Small tables with named rows and columns. After each table, cells are looked up by row and column.

Table vuga
,rofa,mal,gasuguf,zubipo,kogumav,masu,mavo,vusavad,romeg
fil,7.146,3.805,7.764,3.464,7.523,2.331,3.874,8.636,2.069
puzura,4.823,4.657,6.666,5.478,8.752,6.467,3.660,4.385,6.766
zoge,5.256,7.465,7.916,8.372,7.561,5.991,7.049,5.723,3.925
kufi,8.121,5.227,6.236,6.932,8.050,6.097,5.006,6.925,6.483

rofa of kufi: 8.121
rofa of zoge: 5.256
mavo of puzura: 3.660
masu of fil: 2.331
mal of puzura: 4.657
kogumav of zoge: 7.561
gasuguf of zoge: 7.916
kogumav of fil: 7.523
romeg of fil: 2.069
mavo of fil: 3.874
romeg of puzura: 6.766
vusavad of fil: 8.636
masu of kufi: 6.097
kogumav of kufi: 8.050
vusavad of puzura: 4.385
zubipo of puzura: 5.478
gasuguf of kufi: 6.236
mal of zoge: 7.465
zubipo of zoge: 8.372

Table sesa
,guzefi,lal,keturi,kiv,tud,bunifif,pinozod,zet,res,bur
bib,133,164,97,149,142,113,120,163,126,123
nev,96,118,143,152,133,149,136,186,132,110
mazuvu,181,134,152,165,111,149,156,169,216,111
zifin,124,95,104,172,154,115,184,184,130,124
pufi,160,217,149,189,107,165,96,151,178,133
regu,72,170,110,126,162,109,97,117,157,130
ver,181,133,55,112,109,130,116,74,87,148
vanu,106,84,102,191,131,104,142,165,124,168
gam,197,126,109,99,112,93,137,81,96,171
sif,129,121,158,118,166,108,152,141,164,213

pufi, zet: 151
zifin, bunifif: 115
bib, res: 126
mazuvu, guzefi: 181
regu, zet: 117
mazuvu, pinozod: 156
zifin, bur: 124
vanu, res: 124

Table belomit
|  | nov | fid | miz | manonuk | savob | rasebi | vel |
|---|---|---|---|---|---|---|---|
| zeni | 341 | 542 | 538 | 160 | 938 | 504 | 513 |
| vef | 629 | 428 | 306 | 691 | 423 | 648 | 302 |
| tufafo | 533 | 478 | 562 | 459 | 655 | 500 | 527 |
| gub | 578 | 559 | 396 | 408 | 573 | 855 | 487 |
| madid | 432 | 493 | 704 | 635 | 419 | 511 | 799 |
| monota | 649 | 547 | 500 | 678 | 482 | 650 | 537 |
| pur | 474 | 517 | 438 | 386 | 562 | 867 | 526 |
| movun | 764 | 784 | 455 | 598 | 453 | 502 | 488 |
| dagage | 556 | 562 | 540 | 546 | 545 | 656 | 541 |
| feviku | 713 | 799 | 439 | 612 | 485 | 515 | 491 |
| tososoz | 725 | 564 | 388 | 490 | 724 | 729 | 342 |
| zel | 620 | 541 | 579 | 632 | 540 | 554 | 579 |
| viv | 666 | 563 | 529 | 637 | 549 | 656 | 542 |
| burafuf | 376 | 528 | 818 | 631 | 345 | 373 | 907 |

What is the miz of viv in belomit? 529
What is the vel of pur in belomit? 526
What is the vel of viv in belomit? 542
What is the miz of gub in belomit? 396
What is the vel of madid in belomit? 799
What is the fid of movun in belomit? 784
Which row has the largest vel? burafuf

vit =
|  | zimal | damesam | levo | tedeni |
|---|---|---|---|---|
| vub | 172 | 98 | 55 | 127 |
| dobozug | 146 | 137 | 157 | 51 |
| zik | 136 | 86 | 72 | 193 |
| nabemus | 116 | 162 | 84 | 142 |
| fugalim | 47 | 176 | 139 | 73 |
| timeto | 100 | 127 | 118 | 30 |
| lazubar | 117 | 115 | 90 | 130 |
| bomutu | 80 | 124 | 106 | 92 |
| zel | 199 | 100 | 97 | 144 |

tedeni of fugalim: 73
damesam of timeto: 127
tedeni of bomutu: 92
zimal of timeto: 100
levo of zik: 72
tedeni of timeto: 30
damesam of zik: 86
tedeni of zik: 193
Which row has the largest tedeni? zik

munoza =
|  | lisanon | bab | zef | gafa | sute | gebabez | rasu | sapa | bige |
|---|---|---|---|---|---|---|---|---|---|
| ritig | 0.48 | 0.01 | 0.77 | 0.31 | 0.61 | 0.09 | 0.54 | 0.50 | 0.38 |
| kek | 0.46 | 0.67 | 0.11 | 0.37 | 0.22 | 0.55 | 0.37 | 0.37 | 0.37 |
| lonudum | 0.48 | 0.27 | 0.58 | 0.36 | 0.66 | 0.22 | 0.35 | 0.47 | 0.14 |
| lem | 0.34 | 0.16 | 0.43 | 0.49 | 0.41 | 0.30 | 0.48 | 0.59 | 0.33 |
| sal | 0.01 | 0.45 | 0.24 | 0.45 | 0.28 | 0.59 | 0.23 | 0.28 | 0.30 |
| zot | 0.24 | 0.36 | 0.35 | 0.17 | 0.59 | 0.34 | 0.43 | 0.19 | 0.33 |
| lis | 0.48 | 0.59 | 0.32 | 0.34 | 0.42 | 0.40 | 0.23 | 0.14 | 0.50 |
| teses | 0.34 | 0.25 | 0.43 | 0.41 | 0.34 | 0.38 | 0.22 | 0.20 | 0.32 |
| fum | 0.20 | 0.24 | 0.51 | 0.37 | 0.36 | 0.20 | 0.42 | 0.16 | 0.13 |

gebabez of ritig = 0.09
bab of ritig = 0.01
gebabez of lem = 0.30
sute of lonudum = 0.66
lisanon of fum = 0.20
rasu of zot = 0.43
gafa of sal = 0.45
sapa of kek = 0.37
Row with the largest gafa: lem

